In the data rows, 128 means zero.
Each row of this table is followed by its label. One hidden rule gives the labels. It looks at one to three of the table's principal directions, none of them among the few with the most spread.
[135 111  93 144 119 144 123 106 121 132 115 106 110 136 130 115 160 161
 119 135 120 116 159 139 126 135 106 124] drum
[120 100  96 125 150 154 100 103 133 127 111 108 112 126 135 108 141 134
  99 144 134 121 145 127 152  71 108 150] soap
[134 122 130 160 106  85 190  57 137 130 114 137 102 128 123 174 147 101
 174  79 151 133 134 168 131 149 129  92] fox
[139 219 243 120  87  60  99 202 130 108 161 106 120 162 136 176 122 183
 146 124  59 119 117 140  32 205 137  88] seed
[144 136 144 124 128 119 116 142 121 108 117 143 134 151 131 136 106 107
 136 112 116 121 142 116 119 127 134 138] seed
[139 132 101 140 144 134 114 141 149 134 128 147 134 120 123  94 113 153
 116 139 156 152 115 142 145 105 129 143] seed
[ 71 139 122 100 161 124 194  96 122 136  89 209 162 117 156 136 133 125
 145  97 132 151  91 116  82  58 134 123] soap
[141 156 183 126 116  77 173 106 119  99  82 144 128 180 156 195 133  97
 183  71  94 100 131 143  50 163 135 100] soap
[ 75 130 167 130  67 122 156 121 106 144 172 124 104 121 166 117 180 250
 129 145 106 136 104  96 126 123  93  98] fox
[132  96 108 120 142 136  85  99  75 102 140 142 121 128 128 169 180 147
 123 120  48  83 207 112  88 155 114 135] soap
[149 135 139 167 112 115  96 156 147 121 161  88 104 134 128 109 128 190
 129 158 134 150 115 163 148 151 126 114] soap
[142 137  85 114 169 128 135 127 124 134 124 198 163 103  95 142 112  86
 132 102 134 134 145 131 105 141 151 148] drum
[ 89 126 155 146  79 123 164 128  94 149 162 102 122 136 155 102 147 210
 131 127 122 145  90 103 133 132 109  89] soap
[ 84 145  72  88 152 148 209 114 161 134 100 255 151  77 101 139 128  84
 158 122 163 175 137 121 117  91 154 151] fox
[129 150 118 153 133 156 134 206 197 164 129 100 149 127 133   3  47 161
  98 185 244 209   9 142 215  59 140 142] fox
[180 143 123 138 129 114 102 162 136 125 154 147 139 124  93 133  94 104
 133 118 139 127 143 136 138 185 148 144] fox
[ 92 114 171 102 103 159 132 158 118 119 132  82 129 134 152 120 132 110
 126 172 107 119 109  91 146 125 132 118] gate
[104 156 185 122  90  97 113 112 120 132 151  88  89 132 165 169 212 243
 123 145  62  91 131 142  56 166  89  91] fox
[148 157 145 133 105 107  77 138 114 126 154  99 103 132 114 152 162 183
 110 128  72  98 180 141  79 184 108 114] gate
[127 147 195 108 101 157  89 219 152  90 102 108 150 157 147  82  68  75
 124 184 114 143 116  99 154 113 153 127] soap
[154 120 133 148 130  97  93 101  80 119 149 103 113 152 128 167 155 163
 126  90  74  88 170 134  86 168 110 117] seed
[122 117 111 124 142 153 129 146 164 123 120 155 136 112 135  94 112 123
 128 166 165 158 102 131 170  89 139 150] fox
[141 130 161 122  78 105 161  93 118  88  95 164 109 146 141 203 178  98
 186 103  68  86 202 134  75 206 127  98] drum
[143 167 155  97 117 123 118 180 143 109 129 155 138 126  98 154  99  71
 141 132 109 126 159 114 106 171 156 140] gate
[ 83 105 143  79 137 145 152 105  93 122 127 139 138 116 138 170 149  79
 133 120  93 100 140  79 113 112 131 136] drum
[126 152 186  68 117 112 159 136  96  63  78 191 146 164 136 236 140  22
 193  90  28  73 207  93  24 196 160 123] fox
[ 90 128 141  57 143 183 154 182 156 115  97 176 169 106 120 107  67   0
 129 164 158 150 108  65 172  71 168 171] seed
[175 141 165 137 132 105  63 141 130 113 113  73 118 168 129 131  94  96
 105 111 117  96 143 137 126 126 120 135] seed
[154 167 213  67 112  86 126 147  90  64 108 149 129 171 104 255 114   0
 181  68  25  55 224  90  33 222 163 130] seed
[144 109 167 198  78  95 115  88 148 123 134  51  81 142 163 122 169 196
 142 148 130 130 109 193 158 153 104  63] soap
[188 139 165 137 140  91 124 135 136 106  98 140 152 162 120 157  63  21
 157  77 146 111 122 142 129 155 159 132] soap
[130 146  94 124 145 147 119 157 147 148 120 107 127 134 104  82  89 125
  96 134 171 151 116 123 148  86 125 155] drum
[121 144 108 126 106 148 100 130 145 128 106 127 100 135 149  98 181 228
 101 163 101 117 167 134  95 114  85 133] drum
[106 103 102 103 136 138 115  93  97 135 165 158 118  90 115 157 171 147
 110 122  99 105 171  96 129 123 111 151] drum
[ 92 101  92 162 133 135 137  83 126 168 155 111 116  95 153  87 184 246
 103 152 149 151  81 155 146  91  95 104] seed
[128 109  84  99 140 150 174  98 112 117  87 180 143 126  96 155 108  10
 149  86 136 118 184  96 134 123 146 153] gate
[161 149 114 134 139  97 105 124 139 133 164 129  99 121 100 164 142 167
 126 114 128 116 151 151 109 164 120 150] fox
[ 46  96 144 159  75 152 215  83 152 176 109  84 115 120 203  39 158 221
 123 168 205 180   9 128 201  30  90  75] soap
[117 143 175 123  85 129 150 168 138 106 122 113 112 165 157 120 119 152
 153 150 123 136 111 106 128 132 127 122] soap
[124 143 146 112 163 103 108 133  96 123 148 138 142 135 124 162 116 127
 122  96  95 116 126 115  83 121 135 137] fox
[103 133 150 157 136 130 143 146 218 151 123  89 124  99 147  58  87 133
 118 191 233 204   5 181 220  44 143 111] soap
[178 118 114 109 178 148  36 154 131 125 119 105 150 130 100 109  71  42
  74 127 137  96 151 113 161 102 136 182] drum
[ 69 114  87 102 133 168 183 108 122 146 108 164 137 108 139 101 148 142
 122 138 144 150 118  96 133  69 118 137] seed
[121 100  77 131 167 137 131  78 117 150 121 167 146 101 136 120 155 151
 112 113 139 123 120 136 126  96 115 140] soap
[133 129 125 135  97 123 170 128 108 114 128 151 132 133 100 155 118  74
 169 102 114 135 169 120 123 186 151 106] fox
[206 152 108 180 156  54 102 112 112 119 166 141 115 145  85 191 122 149
 157  59 113 119 164 191  77 215 142 122] seed
[ 89 149 177  98  96  97 159 115  98 112 155 161 108 129 140 196 169 161
 158 105  70 111 155  95  73 150 120 115] seed
[126 129 127 129 126 133 123 124 133 132 115  91 118 135 119 119 117 102
 114 128 138 128 132 132 141 111 124 124] fox
[ 92  95  92  97 180 119  85  59  10 147 190 179 152  88 117 186 191 178
  86  63  29  74 192  73  58 119 102 142] fox
[ 90 110 106 139 140 106 146  56  70 152 153 141 118 119 150 151 193 226
 119  85  91 114 132 123  80 106  91 108] seed
[116 100  86 169 166 151 124 103 172 175  97 114 148 116 164   8  88 172
  76 147 239 182  20 154 217   0 106 137] seed
[132 108 206 144 103  85 126  87 116  95 130  69  87 168 187 198 185 166
 166 125  78  80 117 152  97 163 110  92] drum
[150 121  96  88 141 168  96 156 125 103 104 183 149 123 106 129 117  67
 119 140 102 102 200  91 123 142 139 176] soap
[ 66 141 148  46 120 155 171 127 112 101  88 206 143 117 135 174 147  60
 147 123  72 109 183  60  78 100 137 145] fox
[ 93 114 156 142 138  92 120  67  95 150 168 106 113 111 173 159 203 243
 115 117  89 105  89 146  87 115  92  94] gate
[ 88 157 104 128 116 164 142 192 179 148 147 129 123  98 114  53 110 188
 111 200 177 205  85 133 168  87 134 132] soap
[ 96  88  74 165 137 177 193 109 177 180  91 111 154  99 145  12  88 110
 113 164 255 202  17 150 243  32 134 114] seed
[138 107 107 124 158 144 115 134 155 146 146 127 137  99 118 103 103 106
 109 149 184 140  87 128 190 100 137 162] fox
[143 153 249  87  60 121  55 188  96  60 124  76 111 179 165 198 174 126
 143 167   0  41 210  95  40 239 122 100] soap
[167 105 117 151 155 109 171  98 144 113  89 154 151 141 121 152  85  17
 176  87 175 134 108 161 154 140 165 125] seed
[181 157 135 157 129  87  48 156  88 116 177 114 124 145  87 148 109 157
 111  91  73 112 188 140  88 191 129 122] soap
[109 166 135  91 137 119 161 155 110 137 135 173 158 118  99 153 102  86
 138  97 116 136 129  97  83 145 152 133] soap
[112 109  76 115 162 158 124 109 134 159 126 146 139 100 122  86 119 134
  87 130 173 140 110 110 166  56 113 165] soap
[145 116 168 100 119 113 137 115 108  90 116 154 132 139 131 206 138  43
 169 104  81  80 172 109 101 185 148 131] soap
[ 96 103  98  84 169 166 145  96 132 137  86 152 145 113 141 121 132  76
 107 129 145 115 122  98 138  51 122 163] soap
[149 118  94 102 172 153 136 126 120 117  65 168 175 139 109 129  79   0
 131  95 137 113 155 112 120 111 157 155] seed
[113 129 179  99 109 110 112 132  98  85 162 125 103 126 126 217 172 117
 158 136  39  92 187 112  82 191 137 117] soap
[138 123  79 124 186 134 138 125 134 139 115 185 166 111 103 111  78  71
 122  99 174 155 109 129 146  82 152 161] fox
[129 158  88 179 114 134 116 177 165 172 165  94 116 117  97  20  77 215
  86 155 212 210  76 151 196  81 118 126] fox
[ 86 124 140  99 110 158 135 138 137 122 114 140 123 121 150 105 139 141
 117 162 123 135 127  93 144  78 116 138] fox
[125 129  85 141 134 124 148 110 149 151 154 148 106 103 111 120 144 184
 126 129 169 154 119 145 148 116 117 144] soap
[185 106  47 186 159 100 126  53 134 138 110 170 117 127 109 126 136 147
 134  70 168 131 160 184 139 122 113 138] seed
[131 113 163 132  95 102 129 104  78 101 152 118 103 154 138 185 159 140
 155  95  68  92 177 106 103 174 117 112] seed
[ 88 149 210  59  83 159 150 181 155  88  85 114 125 143 158 158 137  56
 153 187  84 105 137  87 105 144 144 123] drum
[168 154  51 143 189 138 117 164 169 172 134 175 175  91  74  64  58 106
  97 122 217 179  83 160 159 109 156 165] fox
[121 102 146 170 136 148 107 124 179 154  89  72 142 138 206  21 119 199
  90 186 198 155   6 168 192  34 103 108] drum
[ 85 158 163 118 136 118 136 146 124 151 136  90 134 135 149 112 123 175
 107 134 128 144  64 124  98  86 119 109] seed
Here are more rows. What is the label of each one?
[106 165 160 115  93 125 131 168 136 130 150 107 109 131 129 127 142 181
 126 156 108 137 126 119 104 148 120 116] drum
[ 95 145 137 140 119 131 165 153 131 144 124 141 157 122 131  79  87 126
 131 129 159 183  75 124 144  92 145 100] soap
[162 144 115 134 140 115  89 152 115 126 157 117 127 129  89 143 112 122
 118 115 112 119 161 135 113 172 137 140] seed
[163 160 157 110 116 122  94 182 136  90 126 124 129 137  88 172 105  47
 148 138  81 111 192 133  98 209 162 127] soap
[138 168 163 109  96 137 120 213 136 119 146 101 139 134  86 123  74  63
 132 150 121 141 139 105 134 185 162 124] gate
[ 20  69 120  85 111 200 235  99 139 148 102 174 155  77 172  79 140  86
 142 177 184 173  55  66 213  27 136 125] gate
[177 135 155 170 114  85 112 127 140 109 136 133 123 143 138 149 132 153
 159 117 120 123 123 176 117 187 136 103] gate
[194 174 224 135  97 102  56 215 132  98 111  32 134 205 124 117  38  50
 116 120 110 100 126 122 124 170 145 118] drum
[191 143 136 145 146 100  86 153 122 109 134 126 142 146  98 155  95  82
 139 103 110 111 155 154 106 193 153 130] seed
[173 161 133 112 146 120  52 154 126 120 121 118 131 139 116 150 143 141
  98 129  73  79 179 142  59 176 118 145] fox
[ 97 134 133 138 134 136 182 140 140 141 101 124 156 134 139  87  85  95
 140 128 174 177  59 133 148  82 150 102] soap
[121 108 167 162  85 132  81 136 115 127 156  42  93 156 184  86 170 255
 102 176 102 115 104 130 145 123  84 101] drum
[103 149 188 121  97 141 135 178 142 130 107  74 135 163 174  80 112 159
 118 168 132 137  65 112 127 103 121 106] soap
[158 137 141 143 121 137  93 191 135 105 131 120 148 143 114  98  79  97
 132 152 125 148 133 132 147 157 156 126] soap
[163 176 116 104 163 102 110 163  92 122 137 148 149 150  69 176  84  68
 128  65  91 108 181 113  53 178 152 152] drum
[144 146 132 123 124 113 149 101 158 116  75 162 125 135 141 160 155 112
 154 116 119 109 149 161  81 150 126 119] soap
[108  58  96 173 137 134 163  36 126 157 121  98 111 118 178  96 171 186
 124 126 182 134  66 154 190  63  95 110] soap
[139 119 112 133 138 129 110 147  82 125 165 127 137 141 111 128 112 143
 123 109 106 125 147 100 124 149 132 142] gate
[ 84 164 136  42 130 139 211 148 108  94  87 253 168 120  97 200 105   0
 183  85  84 129 190  60  58 142 175 147] fox
[123 128 133 105 119 133 128 119 120 116 119 116 110 134 120 163 148 100
 132 125  98 101 172 115 108 143 123 134] gate
[ 84 154 126 107 136 113 153 116 113 144 155 152 116 111 132 158 174 207
 127 120 100 132 122 121  67 121 112 125] drum
[165 109 112 166 146 112 155 106 146 128 104 127 142 138 117 121  82  54
 155  98 186 149  97 166 172 129 154 119] fox
[101 130  76  65 172 175 149 136 114 131  87 207 173 108 102 122 101  40
 112 111 127 127 162  72 109  79 145 176] gate
[159 109  83 192 124 125 170 108 124 140  98 110 144 154 110  83  78  82
 149  88 187 165 111 163 169 133 144  96] soap
[ 87  77  29 102 203 206 167  86 166 164  60 193 182  68 135  55 117  58
  95 159 213 162  79 128 189   8 138 166] seed
[158 146 220 170  38 121 105 203 135  95 131  18 110 186 154 108 118 144
 156 181  90 124 118 149 134 229 138  59] seed
[ 98 134 207  99  66 128 124 152 116  90 141 117 104 142 163 165 170 156
 151 164  56 102 158  92 104 164 119 108] seed
[ 81  64  69 200 124 155 188  54 130 186 116  73 115 127 188  19 156 248
 106 143 221 181  20 157 212  21  81  91] gate
[177 124 165 165 106  92 100 123 130  99 135 110 113 150 143 165 150 147
 160 127  95 102 144 171 110 206 131  99] gate
[152 121 123 174 131 118 126 147 139 129 138 134 150 129 120  86  76 115
 139 125 173 172  87 154 178 125 152 112] soap
[ 97 123 131  99 139 121 140 107  92 133 160 159 131 107 123 168 152 137
 129 107  97 114 140  94 104 125 125 137] drum
[ 82  84  61 120 134 188 127 100 114 168 141  98 113  99 142  69 176 208
  75 170 147 130 120  99 168  65  84 149] fox
[161 105  29 177 127 146 146 123 140 160 163 131 115 103  61  73  89 125
 120 117 216 180 141 143 220 133 134 150] drum
[144 129  41 151 164 146 136 120 143 163 115 164 152 105  97  70 104 137
 103 116 187 164 118 150 148  98 128 146] drum
[163 163 128 147 132  90 115 126 157 130 125 118 104 141 111 145 122 145
 130 107 143 128 135 170 106 144 122 130] drum
[109 114 125 142 112 129 125 123  97 137 163 115 116 131 138 109 139 193
 117 125 120 137 124 106 143 112 109 122] seed
[131 150 157 144 120 100 150 113 150 143 102  99 126 143 142 125 118 122
 131 111 155 134  86 160 117 117 123  99] drum
A new table starts here. Each row of this table is followed by its label. One hidden rule gives the labels. It looks at one to three of the table's principal directions, none of them among the few with the most spread.
[ 54 126  85  83 108 149 112  21 198  40 152 110  94 133 106  88 123 121
  36  61 128 161 180  78 167 180 173 108] z27
[115 123 167 187 115 123 106  60 125  66 166  93 105 199  82  43 118 181
  80  72 114 174  93 151 155 159 172 135] z27
[123 146 111 124 115 149 114  39 165  62 191 112 110 168 104  54 107 139
  85 109 109 144 141 149 190 160 199 105] z27
[106 106 157 125 107 114 146 173  89 176 115 120 131  93 164 169 169 125
 140 113 153 128 110 112  71 119  85 132] z710
[149 100 146 116 100 143 149 185  79 193 169 127 126  78 199 167 158 120
 180 146 169 121 124 173  89 113  88 106] z710
[163 136 153 153 126 146 109 106 103  99 161 112 111 171 114 100 115 175
 132 117 138 154 117 184 157 139 142 115] z80
[176 134 147  98 139 111 135 141 134 140  83 171  90 131  89 202 117 164
 113 129 110 142 122 110 143 112 102 113] z710
[ 62  96 173 155  95  91 144 140 115 144 135 118  93 130 152  77 199 119
  90  83 153 164 122  89  76 128 115 140] z922
[148 140 136  84  98 162 110  72 147  57 149 123  55 156  94 145 115 189
  84  68 149 193 165 137 184 174 144  78] z80
[ 46 119 145 164 104 128  94   2 171  12 166  79  81 187  89  18 132 162
  23  31 131 189 140 109 165 189 185 138] z922
[137 123  98  69 126 146 141 138 136 156 133 147 127  73 165 193 130 105
 139 151 140 108 156 129 124 118 106 102] z80
[ 88 123 178 163 105 120 119  86  99 102 171  94 119 172 121  52 155 156
  94  87 138 142  99 140 130 148 155 145] z710
[ 46  95 173 137  95 114 132 143  85 140 142 106 113 132 158  77 198 125
 102  76 181 146 128  97  74 139 102 153] z80
[107 130 172 182 112 115 122  96 102 107 168  95 121 186 116  36 153 153
 102  99 126 153  94 148 129 138 165 137] z80
[162 162 100 115 137 149 113  71 170  74 160 136  99 165 104  85 103 136
 107 142 112 148 163 157 196 139 182  94] z27
[123 134  98  90 152 128 129 131 153 136 119 168 122 118 135 120 134  93
 120 165 135 103 171 111 142 106 124 131] z922
[140 133 128 117 114 133 132  94 139 114 161 129 106 146 114 108 126 143
 103 116 114 147 126 137 152 136 158  99] z922
[128  99 149 138 116 107 148 172 112 173 117 139 119 102 147 155 150 124
 139 124 134 136 111 118  86 112  95 130] z27
[147 136 161 186 102 127 131 113 101 122 199  96 121 182 131  33 144 147
 136 123 121 158  94 183 138 134 180 111] z80
[ 98  91 164 126 124 132 120 164  70 152 113 118 123 107 161 163 162 147
 134 100 186 134 127 132  78 125  58 148] z710
[155 139 116 156 145 130 129 138 120 145 140 122 170 130 134 115 105 114
 166 169 106  96 104 161 132 113 144 138] z80
[ 58 120 131 124 116 117 126 130 137 117 107 116 138 115 135 110 151 103
 112 101 146 115 141  76 106 145 120 164] z922
[109 167  62  37 151 115 147 110 203 127  88 191 137 124  81 130 116  69
  92 167  81  80 173  34 168 114 167 125] z922
[161 156  98  47 151 125 132 164 170 132  38 191 104  99  93 238 106 121
 131 150 120 116 177  65 152 117  93 120] z80
[130 157 125 140 120 139 110  76 159  62 151 113 102 178  96  65 114 145
 102 107 121 159 148 136 180 158 181 116] z710
[ 74 113 144 159 130  96 142 151 106 169 122 117 175 120 144  90 157  93
 132 137 117  87  90  97  79 111 123 174] z922
[153 149 147 189 147  97 119 160 142 113  57 125 142 156  78 140  96 144
 152 130  92 134  97 107 129 128 128 165] z710
[115 145 101 114 169  92 149 173 140 187  77 166 183 104 132 138 137  63
 147 198  93  56 122  77 103  79 121 165] z710
[ 88 153 111 121 138 107 120  77 181  75  83 129 127 161  63 103 113 124
  68  98  86 134 132  54 153 148 166 146] z27
[ 97 168 144 189 116 131  90   4 170   0 176  76 105 236  57   0 104 168
  58  70  97 173 122 139 208 187 236 138] z80
[ 86  88 138 115 121 128 145 205  73 207 134 132 156  69 209 144 184  83
 172 151 187  90 138 128  53 100  62 152] z80
[111 102 135 129 122  98 151 198 122 178  73 147 125  97 135 170 155 109
 139 120 133 139 123  74  68 109  81 140] z27
[125 117 141 101 106 127 147 153 110 161 145 142 111 115 147 136 158 124
 131 125 146 132 131 120 110 120 116 111] z27
[109 118 130 131 106 145 118 100 142  91 168 117 102 138 134  83 129 133
 115 101 151 149 152 142 148 154 144 123] z710
[107 108 140 100 110 127 134 117 131 130 125 130 106  96 140 173 139 138
 105  99 141 134 132 109 117 139 104 123] z710
[101 163 112  90 144 110 132 121 162 121  85 153 145 128 103 131 128  95
 114 151 105  82 145  66 149 124 146 156] z27
[129 126  97  32 126 142 148 156 139 169 117 176 118  69 157 202 142  95
 135 156 149  95 175  98 126 111  95 106] z27
[143 128 104 115 166 102 142 184 143 177  80 182 132 112 132 141 140  85
 143 184 120 106 151  98 108  78 101 139] z27
[139 150 124 112 129 146 118  66 126  95 167 117 131 167 100  98 111 153
  99 122 109 126 116 151 171 141 173 109] z80
[109 143  75  81 146 134 119 105 193  88  78 149 115 107 108 163 107 103
  99 124 121 129 185  73 153 140 128 126] z922
[130 140 125 116 133 113 133 121 152 124 102 144 126 128 104 147 117 126
 115 132 103 117 125  97 141 127 135 135] z27
[183 126 136 102 137 119 147 161 116 181 124 169 118 107 135 185 127 133
 148 168 116 111 116 144 127  94 105 108] z710
[116 142 165 156  95 129 122  72 114  86 173  82  94 172 124  74 157 167
  86  78 131 181 110 148 141 157 171 101] z922
[129 112 121 123 142 111 152 183 100 200 126 152 144 112 158 122 165  93
 145 167 133 112 123 122  81  82 104 125] z922
[105 148 108 117 153 101 131 122 169 120  72 151 152 133  85 130 110 102
 109 142  86  93 126  62 138 121 143 161] z922
[169 124 134 135 137 140 123 153 102 144 123 127 126 118 144 171 122 148
 156 140 142 138 124 167 120 118 100 113] z922
[156 129 106  81 141 141 136 147 121 155 110 153 137 106 124 193 114 129
 139 146 124 111 133 123 127 114 106 110] z27
[103  92 109  90 144 109 154 248 116 225  53 173 156  25 195 230 159  58
 187 175 167  73 158  76  47  84  28 163] z922
[146 151 102  39 129 126 164 183 120 200  95 167 150  75 149 221 147  90
 155 176 121  79 140  85 110  99 104 105] z27
[162 178 106 123 169 104 130 137 160 127  59 158 167 152  62 152  84 117
 140 173  62  85 109  86 159 110 155 151] z80
[130 123 142 104  99 103 167 181 114 187 104 141 119 101 136 178 164 119
 133 121 117 138 108  83  83 115 111 106] z27
[215 156 171 236 122 135 105  98 106  77 173  79 118 216  85  65  84 205
 154 117  94 187  67 228 174 148 188 107] z27
[111 112 139 120  94 153 133 120  96 139 191  98 135 105 179 119 148 127
 143 116 160 122 124 166 116 144 128 114] z27
[193 115 174 181 113 163 113 106  54 125 215  82 116 165 150 107 121 202
 151 114 150 170  81 255 137 134 134  88] z27
[190 132 177 138  83 144 137 140  87 134 172 109  90 146 129 152 132 190
 153 103 138 175  97 185 138 145 134  81] z27
[ 76  86 168 176  93 125 131 130  80 141 188  84 108 132 187  54 195 130
 114  86 179 171 120 158  74 134 116 125] z922
[124 129 177 157  90 150 116  74  79  93 228  83  90 194 141  24 166 177
 100  85 163 181 117 198 148 153 172  96] z710
[ 72 111 101 116 131 118 121  94 185  91  99 134 118 108 112 127 117 106
  83  97 121 131 155  69 130 146 127 148] z922
[ 70 132  99  49 144 105 146 170 152 164  49 179 156  88 112 177 141  71
 119 146 125  64 157  17 106 112  95 170] z710
[105 131 106  83 124 132 126  82 172  96 136 147  84 126 123 115 140 119
  74 112 134 149 175 100 155 138 143 105] z80
[146 140 141 163 125 142 108  84 134  78 178 116 111 186 103  45 108 155
 120 122 126 147 128 175 178 146 175 126] z710
[119 136  97 117 149 125 117 102 181  94 101 149 130 127  97 128  94 112
 110 135 106 112 151  99 159 134 140 146] z710
[133 119 111  17 127 152 142 171 107 176 112 177 105  73 163 223 157 116
 136 145 180 108 183 107 116 109  66 100] z80
[ 97 111  96 151 144 139 100  28 181  54 163 112 116 150 106  63  94 132
  64  99 110 149 143 140 167 151 167 129] z922
[101 134 102 133 146 114 124 118 171 109 101 142 142 130 107 100 113  95
 116 139 108 108 145  89 139 128 143 157] z922
[203 151  95  52 145 148 140 133 146 153 131 182 108 102 130 203 105 127
 144 184 116 107 160 150 171 103 125  79] z27
[146  95 168 169 110 134 127 193  80 159 154 124 106 123 174 110 155 139
 180 130 185 151 132 182  96 119  86 133] z710
[ 99 141  75  79 160 131 140 139 132 171 121 148 191  90 159 134 136  58
 141 190 119  50 146 102 114  96 128 144] z27
[104 102 180 216 115  81 140 173 106 160 128 116 136 144 138  62 159 118
 147 124 123 133  81 125  80 113 123 172] z710
[ 82 147  79  92 182 114 119 129 168 126  71 169 171 122 108 110 118  65
 115 176 115  58 166  62 139 104 128 181] z80
[ 93 132 157 173 114 158  74   9 134   1 179  66  90 207  87  34 107 199
  60  42 149 188 133 169 187 193 177 133] z80
Which label does each new row get?
[103 107 114  90 131 117 145 180 128 172  77 152 135  76 148 195 147  99
 136 131 143 111 144  76  82 112  75 139] z27
[131 133 107 139 182 106 125 171 132 157  42 150 201 111  94 183  83 105
 161 170  88  59  97  88 109 101  96 189] z922
[ 57 108 135 169 112 131  99  35 168  37 192 102  66 185 124   0 156 133
  44  67 159 194 173 135 159 163 178 129] z80
[126  98 143 158 122 113 133 145 128 141 131 132  94 117 152 119 153 129
 120 116 145 166 134 136 100 116 104 120] z710
[ 94 107 162 151 113 104 131 111 124 123 123 115 119 131 118 121 142 145
  96  89 120 140  98 105 108 138 123 147] z710
[176 139 152 173 144 121 114 130 111 112  95 114 123 161  92 157 103 179
 133 117 108 160  93 152 133 127 122 125] z922
[142 106 186 208 114 124 116 131  74 123 160  87 110 165 139  85 147 177
 134  96 150 179  87 188 105 133 120 128] z27
[119 118 135 143 111 116 143 121 126 140 148 118 125 136 126 104 141 127
 114 112 111 145 104 121 112 129 146 116] z80
[195 122 130 144 143 125 133 141 125 148 123 144 117 124 120 174 102 153
 144 149 105 143 106 166 133 107 116 104] z80
[114 119 180 240  98 121 101  26 128  39 190  47  94 206  96  23 120 201
  67  42 105 215  72 180 149 178 193 118] z27
[169 104 150 171 137 122 128 181  97 161 118 132 120 121 147 150 130 144
 166 141 144 148 112 169  98 105  86 129] z710
[ 83 105 147 151 123 104 129 138 131 130 104 124 130 123 124 115 141 121
 115 103 132 127 117  91  99 132 110 164] z710
[ 92 122 104 173 163 130  91 103 163  69  89 109 141 136 116  99 100 118
 115 115 136 134 154 119 134 142 121 172] z922
[ 89 131 163 103 107  78 170 181 112 198 105 159 133 111 139 126 191  90
 126 143 119  91 108  56  84 101 119 151] z710
[132 122 165 166 107 128 126 115  98 122 173 100 101 156 147  79 159 154
 118 106 147 170 113 169 120 133 141 109] z27
[149 152 111 131 146 133 115 109 156  96 114 133 133 148  96 123  93 133
 130 140 106 122 136 130 165 134 152 133] z80
[ 94 141 107 112 135 119 133 108 147 123 128 134 139 141 118  84 143  98
 100 135 114 116 141  92 132 123 155 133] z27
[117 128 108  92 125 123 137 110 159 123 112 144 115 114 111 155 124 122
  97 116 111 132 140  89 134 132 132 115] z80
[ 90 155  62 121 169 137 104  81 187  76 100 126 179 135  98  93  82  83
 113 151  97  81 157  92 165 139 166 164] z27
[135 138 124  99 130 130 127 136 138 120  96 142 114 123 111 167 122 136
 123 121 130 134 144 104 137 133 115 123] z710
[150 141 152 126 131 114 125 136 131 117  81 141 112 143  85 172 111 162
 123 112 112 138 113 105 140 134 116 136] z27
[105 144 101  86 134 135 133 110 136 131 139 136 142 125 135 111 141  99
 112 146 127 103 149 108 136 123 146 122] z27
[152 151 100 111 158 138 116 104 145 108 112 141 135 147  98 135 100 132
 117 146 107 121 138 129 160 122 143 120] z922
[149 162  34  42 180 147 131 128 187 139  88 183 169  87 118 186  82  66
 143 206  97  56 181  94 166 103 134 123] z27
[ 83  93 138 214 145  97 139 192  83 195 131 105 205 116 175  59 157  73
 178 163 130  84  81 136  47  91 108 191] z27
[128 130  98 123 164 116 134 161 135 164  91 153 181 107 124 148 107  88
 158 177 104  70 120 106 114  99 115 161] z922
[153 150  75  84 166 146 116 143 163 119  76 160 156 103 109 190  77 106
 156 170 117  84 164 111 158 122 114 140] z80
[132 100 152 116 116 127 144 175  76 186 130 133 137 102 154 174 150 137
 151 127 149 118 103 136  83 111  82 127] z922
[194 132 156 159 119 110 152 195 101 187 118 134 137 105 148 183 125 136
 193 165 109 121  85 160 106 104 111 118] z27
[ 97 129  89  77 135 133 135 104 159 128 127 147 151 107 119 135 115  95
 107 137 111  87 143  88 140 130 141 134] z710
[182 111 156 123 103 143 134 144 100 142 152 128  78 118 146 180 135 175
 140 110 153 178 124 176 125 130 101  80] z80
[115 106 147  97 103 115 163 187  84 205 129 139 131  87 169 172 179 113
 144 131 148 118 113 107  69 105  88 116] z80
[154 112 208 197  96 106 140 174  67 164 167 113 102 161 148  79 170 163
 159 119 149 162  81 178  99 117 122 130] z710
[166  89 193 146  80 149 142 163  40 183 218 105  91 108 210 136 180 169
 167 119 192 162 105 229  93 119  91  85] z710
[ 78 117 129 149 125 123 109  59 157  66 133 104 112 158  96  78 122 144
  64  73 118 159 128 104 141 158 153 140] z710
